In the data rows, zero lies at 4.5, halfway between 4 and 5.
Some points, each followed by its number:
[4 5 3 8 0 5 4 5 3 6 5 5 5 8 5 5 5 3 5 4 5 6 5 6 5 6 5 5 5 5 5 5 6 6] 0
[4 3 5 6 6 6 3 3 4 4 5 6 4 1 4 3 4 4 4 4 4 4 4 4 4 4 4 3 4 4 5 4 4 4] 1
[3 3 5 4 5 4 2 5 2 2 5 3 3 3 2 4 3 5 4 3 3 3 3 3 3 3 3 3 3 3 3 3 3 2] 2
[3 4 4 4 5 4 6 3 4 6 4 0 8 6 4 6 6 2 4 4 5 5 5 4 5 4 5 4 5 4 5 4 3 5] 3
[4 4 4 5 2 5 5 4 4 5 6 4 4 7 4 6 4 6 6 6 5 6 5 6 7 5 5 5 4 4 4 4 4 3] 4
[0 5 5 4 4 4 3 6 5 5 4 6 4 3 3 6 8 3 5 5 4 5 5 5 4 4 4 5 5 5 5 4 4 5] 5
[8 6 5 5 9 7 4 4 4 6 5 5 5 4 5 7 7 6 6 6 6 5 6 6 6 6 5 6 7 6 6 7 7 7] 6
[2 4 3 8 6 6 7 5 4 5 5 7 3 6 3 7 4 5 4 4 5 5 5 5 5 6 6 6 6 6 6 5 5 5] 7
[5 5 4 3 6 5 6 5 6 5 4 4 5 4 5 6 2 4 5 6 6 6 5 5 5 5 5 4 4 4 5 4 4 3] 8
[5 5 4 1 5 3 4 3 4 4 3 6 0 2 3 5 2 5 2 2 4 2 4 2 2 4 4 2 2 2 2 4 4 2] 9
[6 6 3 4 6 6 4 7 1 5 5 3 5 6 8 2 6 4 5 5 4 4 4 5 5 5 6 6 6 6 5 5 5 5] 10
[4 6 4 5 6 5 4 3 5 5 5 5 8 4 3 4 3 6 6 5 6 5 5 4 4 4 5 5 4 4 4 4 4 5] 11
[3 6 3 6 4 4 5 3 0 1 4 4 2 6 4 4 1 3 2 2 3 3 3 3 4 4 3 3 3 3 4 4 4 3] 12
[4 8 8 3 4 4 3 6 4 4 3 3 3 4 3 4 5 5 4 4 4 4 4 4 3 4 3 3 3 3 4 5 6 5] 13
[3 5 9 5 5 3 4 3 6 2 4 2 3 2 6 3 5 5 4 4 3 3 4 3 3 4 4 4 4 3 4 4 4 9] 14
[6 6 5 7 3 6 6 6 4 3 5 4 7 2 3 3 4 5 5 4 4 4 5 5 4 5 5 5 6 5 5 5 5 4] 15
[6 7 2 9 4 3 3 5 4 4 5 8 3 5 0 3 6 2 4 4 4 4 4 4 4 4 4 4 5 5 4 6 6 6] 16
[2 5 4 4 5 5 3 3 5 1 4 4 2 3 3 4 1 4 4 2 3 3 3 4 3 3 3 3 3 3 3 3 3 3] 17
[4 5 3 5 4 1 4 4 3 3 3 4 1 5 2 6 3 4 3 3 3 3 3 3 3 3 3 3 3 3 3 3 3 3] 18
[8 9 7 6 6 8 4 5 2 6 4 5 7 6 3 6 7 5 6 6 7 7 7 7 6 7 7 7 7 7 8 7 7 7] 19
[6 7 5 7 3 7 8 5 7 7 3 5 6 6 7 9 7 6 6 7 7 8 7 7 7 8 7 7 7 6 6 6 7 9] 20
[7 3 5 5 7 7 7 5 8 2 8 5 6 5 5 5 3 5 5 5 7 6 6 6 6 5 5 6 7 6 6 6 6 5] 21
[4 6 5 3 3 5 6 5 3 7 5 4 8 5 7 8 3 5 5 4 4 4 5 5 6 5 6 6 6 6 6 5 6 5] 22
[4 5 3 6 5 4 1 4 6 2 5 5 5 4 4 4 5 4 4 4 5 5 5 5 5 4 4 4 4 4 4 4 4 3] 23
[4 1 1 2 9 3 4 6 3 3 2 3 3 3 5 6 4 4 2 3 3 3 2 2 2 3 3 2 2 3 4 4 5 7] 24
[2 5 5 6 5 5 4 5 2 7 4 2 6 2 8 2 5 6 5 4 4 4 5 4 4 4 4 4 5 5 5 5 4 5] 25
[4 6 4 6 3 2 7 5 5 4 5 4 5 6 5 5 6 6 6 5 5 5 6 6 6 5 4 5 5 5 5 5 4 5] 26
[5 6 4 3 4 4 4 2 4 1 2 3 0 4 3 5 4 2 3 2 3 3 3 3 3 3 3 3 3 3 3 3 2 3] 27
[5 5 5 5 4 6 4 2 2 9 4 5 5 7 5 6 7 5 4 6 5 6 6 5 6 6 6 5 5 6 6 5 5 6] 28
[4 3 1 4 3 5 5 0 3 5 2 0 5 4 2 4 3 2 1 1 3 3 3 2 2 2 4 3 3 3 3 3 2 3] 29
[5 3 4 5 6 6 2 6 4 3 4 3 5 4 3 9 4 5 5 5 4 4 4 4 4 4 4 4 4 5 4 4 4 8] 30
[6 6 3 4 9 4 5 7 6 3 5 5 4 5 3 5 4 6 5 5 5 5 5 5 5 5 5 4 5 5 6 5 5 9] 31
[7 4 3 5 5 6 4 4 6 4 3 6 7 7 5 5 5 6 5 6 6 5 6 6 6 5 5 6 6 6 6 6 5 4] 32
[3 3 4 3 4 3 1 4 4 5 3 5 5 4 4 5 2 4 4 4 4 4 3 3 3 4 4 3 3 3 3 3 2 2] 33
[3 2 4 3 4 2 1 2 1 3 4 4 1 3 1 0 1 1 2 2 1 1 2 1 3 1 1 2 2 1 2 0 0 0] 34
[2 4 1 5 5 7 6 4 4 3 4 4 4 5 3 4 5 4 3 5 5 4 4 4 4 4 4 4 4 4 4 4 5 4] 35
[3 0 1 4 4 5 4 2 5 2 3 5 6 5 4 5 4 4 2 3 3 3 3 3 4 3 4 4 3 3 3 3 3 4] 36
[2 4 5 5 5 1 3 4 5 6 3 4 6 2 2 1 4 3 3 3 3 2 3 3 3 3 4 4 4 4 3 3 4 4] 37
[7 5 5 4 3 4 6 7 4 5 3 3 8 5 4 5 5 6 5 5 5 5 5 4 5 5 5 5 5 4 6 6 5 5] 38
[6 5 6 5 5 5 6 5 5 3 3 6 5 4 5 4 3 5 5 5 5 5 6 6 5 5 5 5 5 5 5 4 3 3] 39
[4 7 7 5 6 7 7 8 4 6 5 9 7 6 9 7 6 7 6 7 7 8 8 8 7 7 8 8 8 7 7 8 8 7] 40
[3 4 4 7 3 6 5 4 5 5 4 6 6 7 6 5 8 6 5 5 5 5 5 5 5 5 5 5 6 5 6 6 6 5] 41
[5 4 6 5 6 6 6 4 5 5 5 6 4 9 5 4 4 7 6 6 6 6 5 5 5 5 5 6 6 5 5 5 4 5] 42
[5 3 4 4 5 6 6 5 7 5 8 5 5 7 5 4 4 6 6 6 6 5 6 5 5 6 5 5 5 5 5 6 5 6] 43
[4 3 4 6 5 4 7 3 6 4 6 1 2 8 4 7 2 3 4 3 4 4 4 4 4 4 4 5 5 5 6 6 6 5] 44
[3 6 6 6 3 3 3 5 5 4 7 7 6 3 7 5 2 5 5 4 4 4 4 5 5 6 6 5 6 6 5 6 5 4] 45
[4 4 1 4 5 5 4 3 6 6 2 6 4 4 0 2 2 2 4 3 3 3 2 4 4 3 3 3 4 4 2 2 3 3] 46
[4 6 8 5 7 3 4 5 5 5 4 6 5 3 7 3 2 4 5 4 4 5 4 5 5 5 5 5 5 5 5 6 5 5] 47
[6 4 5 5 4 4 5 4 7 6 8 6 7 4 4 6 6 6 5 6 6 5 6 6 6 6 6 6 6 6 6 6 6 5] 48
[5 5 4 5 3 6 5 4 5 5 4 2 7 5 4 4 3 5 5 4 5 4 5 5 5 5 4 4 4 4 3 4 4 4] 49
[6 5 6 6 4 7 6 7 5 6 2 6 7 5 4 8 6 5 7 6 7 7 7 7 6 6 6 6 5 6 6 6 5 5] 50
[5 5 5 6 6 8 3 6 3 0 4 7 5 6 6 6 4 4 6 6 5 6 5 6 6 5 6 5 5 5 3 5 5 5] 51
[5 9 5 5 8 6 9 5 8 9 9 8 6 6 6 6 6 7 7 8 8 8 7 7 7 7 7 9 9 8 9 9 8 7] 52
[3 1 3 2 4 6 5 4 6 5 3 3 5 4 4 3 3 4 3 5 4 4 4 3 3 3 3 3 3 4 4 4 3 3] 53
[7 6 7 5 8 8 8 3 5 8 4 7 5 7 6 8 7 6 6 7 7 8 7 8 8 7 8 8 8 8 7 7 7 6] 54
[0 3 1 5 6 5 2 2 2 4 5 2 3 2 3 4 3 3 2 2 2 2 2 2 2 2 2 2 2 2 3 3 3 4] 55
[3 5 4 6 4 3 3 6 5 3 4 8 5 3 4 6 2 5 5 5 4 4 4 4 4 4 5 4 4 4 5 5 4 5] 56
[1 4 4 4 3 4 4 5 6 3 4 4 4 5 4 4 5 4 5 5 5 5 5 4 4 4 3 3 3 3 4 3 3 2] 57
[6 4 7 7 6 4 5 5 6 7 7 5 4 7 6 7 6 7 7 7 7 7 7 7 7 7 7 7 7 7 6 6 6 4] 58
[3 3 4 3 4 3 0 5 0 6 2 6 6 3 5 4 6 0 2 4 3 4 4 5 4 3 3 3 3 3 2 4 3 3] 59
[7 6 5 6 3 4 6 7 2 8 6 5 8 3 4 4 6 5 5 4 6 6 6 5 6 6 7 6 6 6 6 6 6 5] 60
[9 5 6 2 6 5 5 4 5 6 6 5 6 5 5 5 6 5 7 7 6 6 6 6 5 5 5 5 5 5 5 4 5 6] 61
[4 5 4 4 6 4 8 4 6 5 2 7 5 3 6 6 7 5 5 5 5 5 5 5 5 6 5 5 5 5 5 6 6 5] 62
[4 1 6 1 4 6 2 4 4 3 2 3 4 7 3 5 1 4 3 2 3 4 4 2 4 3 3 3 2 4 4 3 4 2] 63
[5 7 2 2 5 6 8 5 6 6 7 6 6 7 7 6 4 5 4 5 7 7 7 7 7 7 7 6 6 6 6 6 5 4] 64
[3 3 7 4 3 5 4 5 4 3 6 3 6 5 4 2 4 5 5 4 5 5 3 4 4 3 5 3 3 5 5 5 6 5] 65
[8 5 4 4 5 6 5 8 5 4 2 4 4 4 5 9 7 5 6 5 6 6 5 5 5 4 5 5 5 5 6 7 7 7] 66
[6 6 4 7 4 6 3 6 8 4 8 3 4 8 5 6 6 6 5 5 5 5 5 6 6 6 6 6 6 6 7 7 7 6] 67
[6 5 5 5 5 6 8 4 4 6 6 6 6 5 4 5 6 7 7 6 6 6 6 5 6 6 6 6 6 5 5 5 4 5] 68
[2 6 4 5 6 2 2 5 7 4 4 4 5 3 4 6 5 4 4 3 5 5 5 5 5 4 5 5 5 5 5 4 4 4] 69
[4 7 6 6 4 8 4 6 6 6 6 4 9 3 6 2 6 5 6 6 6 5 5 7 7 7 6 7 6 6 6 6 7 6] 70
[5 4 4 4 5 7 6 4 7 3 5 9 6 4 3 3 3 5 4 4 4 4 5 4 5 4 4 5 5 6 5 5 6 6] 71
[6 5 7 3 7 7 7 0 7 6 8 6 4 5 5 4 6 3 5 6 6 6 6 6 6 6 7 7 6 6 6 6 6 6] 72
[1 4 6 1 3 5 4 2 4 2 2 4 4 4 7 4 3 4 3 2 2 3 3 3 3 3 3 3 3 2 2 3 3 4] 73
[6 3 5 1 1 3 9 3 1 3 3 2 2 2 1 2 3 4 2 2 2 2 2 2 2 1 1 2 0 0 1 3 3 5] 74
[2 3 2 3 5 3 4 5 5 0 5 3 3 2 5 0 4 0 0 2 2 1 3 3 2 3 3 3 3 3 3 3 3 2] 75
[6 8 4 1 7 4 5 6 6 4 6 5 7 5 5 5 5 4 6 6 6 6 6 6 6 6 5 7 6 6 6 5 5 5] 76
[6 5 8 7 6 5 5 2 6 6 5 6 6 5 6 6 6 5 8 7 7 7 7 6 7 7 6 6 6 6 6 5 5 5] 77
[9 3 5 4 4 6 6 3 4 5 5 5 5 4 5 5 4 6 5 6 5 5 5 5 5 5 5 4 4 4 4 4 4 6] 78
[4 4 4 5 3 5 3 6 4 4 4 3 5 6 4 4 3 5 5 4 4 4 4 4 4 4 4 3 5 4 4 4 3 3] 79
[4 6 5 5 4 5 2 4 5 5 7 6 9 5 7 4 7 5 6 6 6 5 6 6 5 6 5 5 5 5 6 6 6 6] 80
[2 8 5 8 4 3 6 3 7 6 3 6 5 4 5 1 5 4 4 4 4 4 4 5 5 5 5 5 5 6 6 5 7 5] 81
[3 2 2 7 3 5 3 3 0 3 3 6 4 5 4 6 3 3 4 4 4 3 3 3 3 3 3 2 3 3 4 4 4 4] 82
[5 5 2 3 6 3 2 4 4 2 5 5 4 4 5 6 4 5 4 4 4 4 4 4 4 4 4 4 4 4 4 3 4 3] 83
[4 4 1 2 2 1 1 3 2 3 0 1 2 1 1 2 0 2 2 1 1 0 1 0 0 0 0 0 0 0 0 0 1 1] 84
[4 2 5 4 4 4 3 6 4 4 4 5 4 4 4 5 7 5 5 5 5 5 5 4 4 4 4 4 3 3 3 3 2 4] 85
[7 6 6 9 8 5 6 9 0 9 6 8 9 6 7 8 6 0 9 8 7 7 7 9 7 8 9 8 7 8 8 8 8 6] 86
[5 6 5 6 8 4 3 7 8 5 8 8 6 6 7 7 7 6 7 7 8 7 7 7 7 8 8 8 8 8 7 7 7 5] 87
[4 4 3 3 6 1 3 3 3 3 3 2 3 4 5 4 4 6 5 3 3 3 4 4 3 3 3 3 1 3 3 2 2 3] 88
[0 1 1 4 2 4 3 5 2 1 3 4 3 2 3 2 1 2 2 2 1 1 1 1 2 1 1 1 2 2 1 2 1 1] 89
[3 2 4 4 2 1 2 3 4 3 3 2 1 3 3 2 2 4 3 3 3 2 2 2 1 2 1 2 1 1 1 1 1 1] 90
[5 6 5 2 0 1 3 4 0 1 4 2 4 4 5 4 6 3 1 2 2 2 2 3 4 4 3 3 4 4 4 4 3 3] 91
[5 1 4 4 5 3 7 3 1 3 3 5 8 4 6 3 4 4 3 4 4 3 3 3 4 4 4 4 4 4 4 4 5 5] 92
[3 4 5 4 3 5 5 4 5 2 4 2 5 4 5 4 5 5 5 4 4 4 4 5 4 4 4 4 3 4 3 3 3 2] 93
[4 5 5 4 5 5 4 3 3 4 4 2 4 4 4 3 4 5 4 5 4 4 4 4 4 3 3 3 3 2 3 3 2 2] 94
[1 3 0 3 4 5 5 4 4 5 2 0 4 2 5 4 3 3 2 2 3 3 3 3 3 3 3 3 3 3 3 3 2 2] 95
[5 4 2 5 4 3 5 7 4 4 3 4 5 1 4 4 6 3 4 5 5 4 4 4 4 4 4 4 4 3 3 3 4 4] 96
[7 7 6 4 8 6 8 4 6 7 8 9 8 6 7 6 6 7 7 8 8 8 8 8 8 8 8 8 7 7 7 8 7 6] 97
[7 9 7 7 4 4 3 7 4 6 5 4 6 5 6 7 5 6 6 6 6 5 6 6 6 7 7 6 7 7 7 7 6 8] 98
[1 1 4 6 2 3 7 4 4 6 2 4 3 3 4 2 4 4 3 3 3 3 3 3 3 3 3 3 3 3 2 4 4 4] 99
[2 5 4 8 2 5 4 2 4 4 2 5 8 4 5 3 2 4 3 3 3 3 3 3 4 4 4 3 4 4 4 3 6 6] 100
[1 2 3 4 4 4 4 3 4 3 7 4 0 4 3 8 4 2 2 3 4 3 4 3 3 3 3 3 3 3 3 2 5 5] 101
[5 4 4 3 5 8 5 4 5 3 8 6 4 2 3 4 5 6 4 5 5 5 3 4 4 4 5 5 4 5 4 4 6 6] 102
[6 5 6 4 4 4 4 2 4 5 5 4 4 7 7 4 6 6 6 5 5 5 5 5 5 5 5 4 5 4 4 5 5 4] 103
[4 4 8 6 4 4 6 6 3 3 6 4 8 4 4 3 2 5 5 4 4 4 4 4 4 4 4 4 5 5 5 5 6 5] 104
[6 9 7 8 6 5 6 6 6 6 6 7 7 9 8 5 4 7 7 7 7 7 7 7 7 7 7 7 7 7 7 8 7 7] 105
[5 4 3 3 4 7 3 1 3 4 0 3 3 3 4 2 5 3 3 4 3 3 3 3 3 3 3 2 3 3 3 3 2 4] 106
[4 6 4 7 5 6 6 8 4 4 5 5 3 6 4 5 2 6 6 5 5 6 6 5 6 5 5 4 5 4 5 5 5 3] 107
New points follow, each followed by the numbers of its three nearest points above by angle, smallest number first.
[5 4 6 6 2 2 7 4 5 7 9 6 5 4 5 6 6 6 5 5 4 6 6 6 7 7 7 6 6 6 6 6 4 7] --> 48 58 97
[4 3 4 6 6 5 1 1 2 3 5 3 2 5 5 6 3 4 3 3 3 2 3 3 4 4 4 4 4 4 4 4 3 3] --> 2 12 55
[6 5 6 5 5 4 0 6 3 4 4 6 2 4 5 5 6 3 4 5 5 5 5 5 5 5 4 5 5 5 4 4 3 4] --> 23 59 85
[7 6 5 6 5 3 5 6 5 4 5 3 4 2 5 3 5 5 5 4 4 5 6 5 5 5 5 4 5 4 5 4 4 4] --> 15 39 60
[5 2 2 3 1 2 3 5 2 3 1 2 4 3 3 0 3 3 2 2 2 2 1 1 1 2 1 1 2 1 1 1 2 2] --> 84 89 90
[4 5 2 3 4 7 5 5 5 4 3 2 5 3 5 3 5 5 5 5 4 4 4 4 4 4 4 4 4 4 4 3 3 4] --> 53 95 106
[4 2 4 5 5 5 4 2 3 5 3 3 5 5 4 3 5 4 3 4 4 4 4 4 3 4 4 4 4 5 4 4 3 3] --> 29 53 106
[5 7 8 4 3 4 5 4 5 5 5 5 1 4 5 4 5 4 5 5 6 5 5 5 5 5 4 5 5 4 4 4 5 5] --> 13 72 103
[7 6 5 3 6 7 3 4 3 8 1 4 3 5 3 5 4 5 5 5 4 4 3 4 4 4 5 5 5 5 5 6 6 6] --> 6 19 28
[4 3 6 5 4 2 4 5 5 6 3 8 7 0 5 8 4 1 4 4 4 4 5 4 4 5 5 5 5 5 5 6 6 5] --> 45 56 62
[4 6 3 6 3 9 3 3 5 2 8 4 3 4 3 2 5 5 4 4 4 3 3 3 3 3 3 4 4 4 5 5 6 6] --> 35 55 102
[7 4 4 5 2 4 4 6 4 5 8 6 4 3 5 5 5 5 6 5 5 4 4 5 4 5 5 5 4 5 5 6 5 5] --> 45 48 60
[4 6 8 3 3 2 8 6 6 5 3 6 3 6 6 3 7 5 5 5 5 4 4 4 5 6 6 6 6 5 6 7 6 5] --> 40 52 62
[3 4 4 6 6 4 2 4 3 4 5 1 4 0 9 3 2 3 3 3 3 3 3 3 3 3 3 3 3 3 4 4 3 6] --> 55 75 95
[5 4 5 7 6 7 5 5 6 8 5 4 5 6 7 6 7 7 7 7 6 6 5 6 5 6 7 6 6 6 6 6 7 5] --> 20 54 58
[3 3 4 4 3 3 3 4 6 3 6 6 4 5 5 7 2 5 5 4 4 4 4 3 3 3 4 3 4 5 5 4 4 4] --> 33 56 101
[5 4 4 4 5 4 7 4 3 5 3 3 0 3 4 2 4 3 4 4 4 4 4 3 3 3 3 3 3 3 3 3 2 4] --> 27 74 90
[6 4 4 9 6 3 6 7 6 6 5 8 5 8 3 7 5 6 5 6 6 6 7 7 6 6 6 6 6 6 7 7 7 9] --> 20 87 105
[5 2 3 1 4 3 4 1 2 3 4 7 1 2 5 1 5 4 3 2 2 2 2 2 2 2 2 3 3 3 4 3 3 4] --> 34 74 84
[7 3 7 3 1 3 5 5 3 4 5 3 5 3 5 3 6 4 4 4 3 3 3 3 2 4 5 5 5 4 4 4 5 4] --> 74 91 92
[2 4 8 6 3 5 7 5 4 5 5 7 3 5 5 5 6 4 5 5 6 5 6 6 6 5 5 5 5 5 5 5 5 5] --> 40 58 77
[5 3 3 4 4 0 5 4 3 3 3 5 8 4 4 5 5 3 5 4 4 4 4 4 4 4 4 4 4 4 4 4 3 5] --> 36 92 96
[4 4 5 5 4 7 5 5 6 6 5 3 5 5 4 6 4 6 6 6 6 5 5 6 5 5 5 5 5 4 4 4 4 4] --> 4 50 58
[4 3 4 3 2 5 1 7 4 4 7 5 4 3 5 9 6 4 4 5 5 4 4 4 4 4 4 4 4 5 6 5 5 6] --> 5 30 101
[3 5 3 5 5 5 5 2 7 7 5 7 4 3 4 4 4 5 5 5 5 5 5 5 5 5 5 4 4 5 4 5 5 5] --> 71 72 81
[5 6 5 4 3 4 6 4 3 8 2 3 6 4 7 2 3 5 4 4 4 4 4 4 3 4 4 4 4 5 4 4 5 6] --> 25 99 100
[4 7 4 5 4 4 5 4 5 3 7 4 3 5 4 4 6 6 5 5 5 5 5 5 5 4 4 4 4 4 4 5 5 4] --> 4 26 67
[7 6 4 6 5 5 3 6 4 7 6 6 4 4 3 3 6 6 5 5 5 5 5 5 5 6 6 6 6 5 5 5 5 4] --> 19 60 87
[6 5 6 6 7 3 7 5 2 6 4 5 8 6 5 4 5 4 5 6 6 6 6 6 6 6 6 5 6 6 6 6 5 5] --> 86 97 105
[6 5 5 5 6 2 5 5 5 5 6 4 4 4 5 6 7 5 6 6 6 5 6 6 5 6 5 5 5 5 5 4 5 4] --> 58 77 87
[4 4 5 6 6 6 3 6 4 5 4 4 9 7 8 4 6 6 6 6 6 6 6 5 5 5 5 6 6 6 6 6 6 9] --> 40 80 105
[5 6 6 3 6 4 2 3 5 4 7 3 6 4 3 2 3 6 4 4 4 3 3 5 4 4 4 5 4 4 6 5 5 4] --> 11 37 65
[6 4 6 4 4 7 4 7 5 5 4 3 4 5 5 5 4 6 5 6 6 5 6 5 5 5 5 5 5 5 4 4 4 4] --> 50 58 107
[5 4 6 5 4 9 5 6 6 8 7 3 3 6 5 6 5 6 6 5 5 5 5 5 5 6 6 6 6 5 5 6 8 6] --> 43 58 67
[3 3 4 5 3 5 6 4 6 9 3 4 3 4 3 7 2 5 5 5 4 4 4 3 3 4 3 4 4 4 4 4 5 7] --> 53 99 101
[7 3 9 6 5 7 7 1 4 6 4 4 1 4 2 6 3 4 3 3 3 3 4 5 4 4 5 5 6 6 7 6 6 6] --> 44 54 72
[5 0 4 5 3 4 5 3 5 4 7 4 4 6 9 4 0 0 2 4 4 4 4 4 4 4 4 4 5 4 4 5 4 6] --> 36 44 75
[7 5 3 5 5 2 3 5 7 4 5 5 6 0 6 4 6 2 5 5 4 5 5 6 5 5 5 5 4 5 4 4 5 4] --> 23 69 96
[5 1 5 3 2 5 4 3 1 5 3 0 5 4 3 3 8 2 2 2 5 4 4 3 4 4 4 3 3 3 4 3 3 5] --> 29 74 106
[7 2 5 4 6 3 6 6 6 2 2 5 3 4 6 6 4 4 5 4 5 5 5 5 5 5 6 5 5 6 6 4 4 4] --> 21 39 66
[6 8 5 3 3 4 2 5 5 4 6 4 5 4 0 6 3 3 4 4 4 5 4 4 4 4 4 5 5 4 4 4 5 5] --> 13 16 18
[5 6 2 6 6 4 5 5 3 4 5 5 4 4 3 5 5 5 5 5 5 5 5 5 5 5 4 5 5 4 4 4 4 4] --> 7 16 107
[3 4 4 5 7 1 2 6 5 6 5 4 4 3 4 6 6 4 4 4 5 5 5 4 4 4 4 4 4 5 5 5 4 3] --> 5 23 69
[4 5 3 4 5 5 7 2 5 5 5 4 6 4 4 4 4 5 5 5 5 5 5 4 4 4 4 4 5 5 4 4 4 4] --> 3 11 49
[5 6 3 5 4 4 3 5 6 6 3 8 5 3 7 4 5 6 5 5 5 4 4 4 5 5 5 5 5 5 5 5 6 6] --> 62 80 81
[4 5 2 5 3 6 6 5 4 4 6 3 4 6 6 4 4 6 5 4 4 5 4 4 5 4 4 4 4 5 5 4 4 4] --> 4 35 79
[5 5 2 4 3 2 6 4 7 5 5 3 5 6 4 5 3 5 4 4 4 4 4 4 4 5 4 5 4 4 4 4 4 4] --> 18 44 49
[3 5 3 4 2 4 4 5 4 5 4 4 1 5 5 4 4 4 4 4 4 4 4 4 4 3 3 3 3 3 3 3 3 2] --> 84 89 90
[3 5 6 3 3 3 3 5 2 1 5 6 3 0 2 4 5 3 2 2 3 3 2 3 3 3 2 4 3 4 4 4 3 3] --> 2 89 91
[3 3 6 7 4 4 7 4 6 3 4 4 3 6 5 2 8 5 5 5 5 4 5 4 4 4 4 5 5 5 6 6 6 5] --> 26 41 81
[1 2 5 3 5 4 4 4 7 2 3 5 3 3 2 5 3 4 3 3 3 3 3 3 3 3 3 2 4 4 4 3 3 4] --> 17 89 90
[6 4 4 3 5 5 3 5 6 3 1 1 3 4 4 2 5 4 3 3 3 4 3 3 4 4 4 4 4 4 4 3 3 3] --> 27 84 106
[6 6 5 5 7 9 5 6 4 5 6 8 5 4 4 6 7 7 7 6 6 6 6 6 6 7 6 6 7 7 7 7 6 8] --> 6 19 40
[6 6 4 5 7 5 3 4 5 5 4 3 6 4 6 7 6 7 6 6 5 5 5 5 7 5 5 5 6 5 4 4 5 4] --> 6 58 77
[2 3 1 4 3 7 3 5 4 6 6 3 1 3 5 2 4 4 3 3 3 3 3 2 3 3 4 4 3 3 4 5 4 4] --> 55 89 95
[0 5 5 3 5 4 5 7 4 7 4 4 4 5 5 7 3 0 5 5 5 5 5 5 5 5 5 5 5 5 5 6 5 4] --> 5 22 86
[6 5 2 0 1 4 3 3 5 1 2 5 2 7 0 5 3 3 2 1 1 2 2 2 2 2 2 3 4 4 4 3 4 4] --> 18 27 84
[6 6 7 4 5 6 6 5 6 7 6 9 7 7 5 7 7 7 7 7 7 7 7 7 7 7 8 7 7 7 5 6 5 6] --> 40 54 97
[4 4 4 4 4 4 3 5 3 5 6 5 6 5 7 6 4 6 5 4 4 6 5 5 5 5 5 5 5 5 5 5 5 5] --> 22 45 80
[4 5 2 4 6 6 4 6 7 6 7 7 5 7 8 4 4 5 6 6 6 6 5 6 6 6 6 6 6 7 6 6 6 5] --> 52 64 87
[5 3 5 4 3 4 1 5 6 3 4 5 4 7 4 6 5 3 5 4 4 4 4 4 4 4 4 4 4 4 4 4 4 4] --> 33 63 85
[5 4 3 4 3 4 3 6 4 2 6 3 2 5 4 5 8 4 3 4 3 3 3 4 4 4 4 4 4 4 4 5 5 5] --> 75 91 101
[4 5 6 5 5 8 2 5 5 3 4 6 5 5 5 3 4 4 6 6 5 4 7 5 5 5 5 5 4 6 3 4 4 4] --> 39 51 70
[6 4 3 2 2 4 7 3 2 4 4 2 3 5 3 4 4 4 3 4 3 3 3 3 3 4 3 3 3 3 3 3 4 4] --> 29 74 84
[5 2 3 3 5 2 1 7 2 5 6 1 4 3 5 4 3 5 3 3 1 4 3 4 5 2 4 6 5 4 4 3 3 4] --> 2 34 88
[7 6 4 5 2 4 6 4 7 7 9 6 6 5 4 6 6 5 6 6 6 6 7 7 7 7 6 7 7 7 6 6 6 6] --> 48 52 97
[4 4 2 5 4 3 5 5 3 5 5 3 4 4 5 6 4 6 5 5 4 4 4 4 4 4 4 4 4 4 3 3 3 3] --> 18 88 95
[6 2 9 5 6 5 3 3 2 4 5 4 5 6 3 3 6 4 4 4 4 4 4 5 5 5 5 5 5 5 5 4 5 6] --> 19 65 104
[5 7 8 5 5 2 5 4 5 5 5 6 6 7 5 7 2 4 3 6 6 7 5 6 7 6 6 6 5 4 5 5 6 5] --> 77 97 105
[4 5 2 4 6 4 3 5 3 5 3 9 8 6 5 6 4 5 4 4 4 4 4 5 4 4 4 5 4 4 4 5 7 6] --> 56 71 80
[5 2 6 6 5 6 6 5 4 6 5 4 2 5 5 6 5 5 5 5 5 6 6 6 6 5 5 5 6 5 5 5 4 3] --> 54 58 77
[5 4 3 4 5 5 3 4 5 6 4 6 5 7 1 2 4 4 4 4 4 4 5 4 4 4 4 4 4 4 4 4 4 4] --> 16 34 46
[7 4 4 5 9 5 1 4 4 4 4 6 5 6 5 5 3 4 5 5 5 4 4 5 5 5 5 5 4 4 5 5 5 8] --> 6 30 31
[1 3 8 5 3 2 4 0 0 5 4 0 4 2 6 5 7 3 1 1 1 3 2 2 2 3 3 3 4 4 4 5 6 5] --> 55 73 91
[4 5 1 5 3 5 5 4 4 3 5 4 5 6 5 3 6 4 5 5 5 4 5 4 4 4 5 5 5 4 4 4 4 3] --> 35 57 93
[3 4 4 6 4 4 4 6 5 4 4 3 6 3 4 5 6 6 5 4 4 4 5 4 4 4 4 4 4 4 4 3 4 3] --> 57 93 96
[3 6 7 4 6 4 4 9 5 5 2 4 6 7 6 6 6 5 5 5 5 5 5 4 5 6 6 6 6 6 6 6 4 8] --> 40 98 105
[3 0 5 5 4 5 5 5 4 6 3 3 4 4 3 4 7 3 5 5 5 4 5 5 4 4 4 4 3 4 4 3 4 4] --> 53 85 99
[4 5 6 8 4 6 5 6 4 3 4 7 2 2 9 1 7 4 4 3 5 4 4 5 5 5 5 6 6 6 6 6 7 6] --> 47 70 81
[8 3 5 3 4 5 7 3 4 4 3 5 2 3 2 5 2 5 4 4 4 4 3 3 3 4 3 4 5 5 4 4 5 5] --> 9 27 74
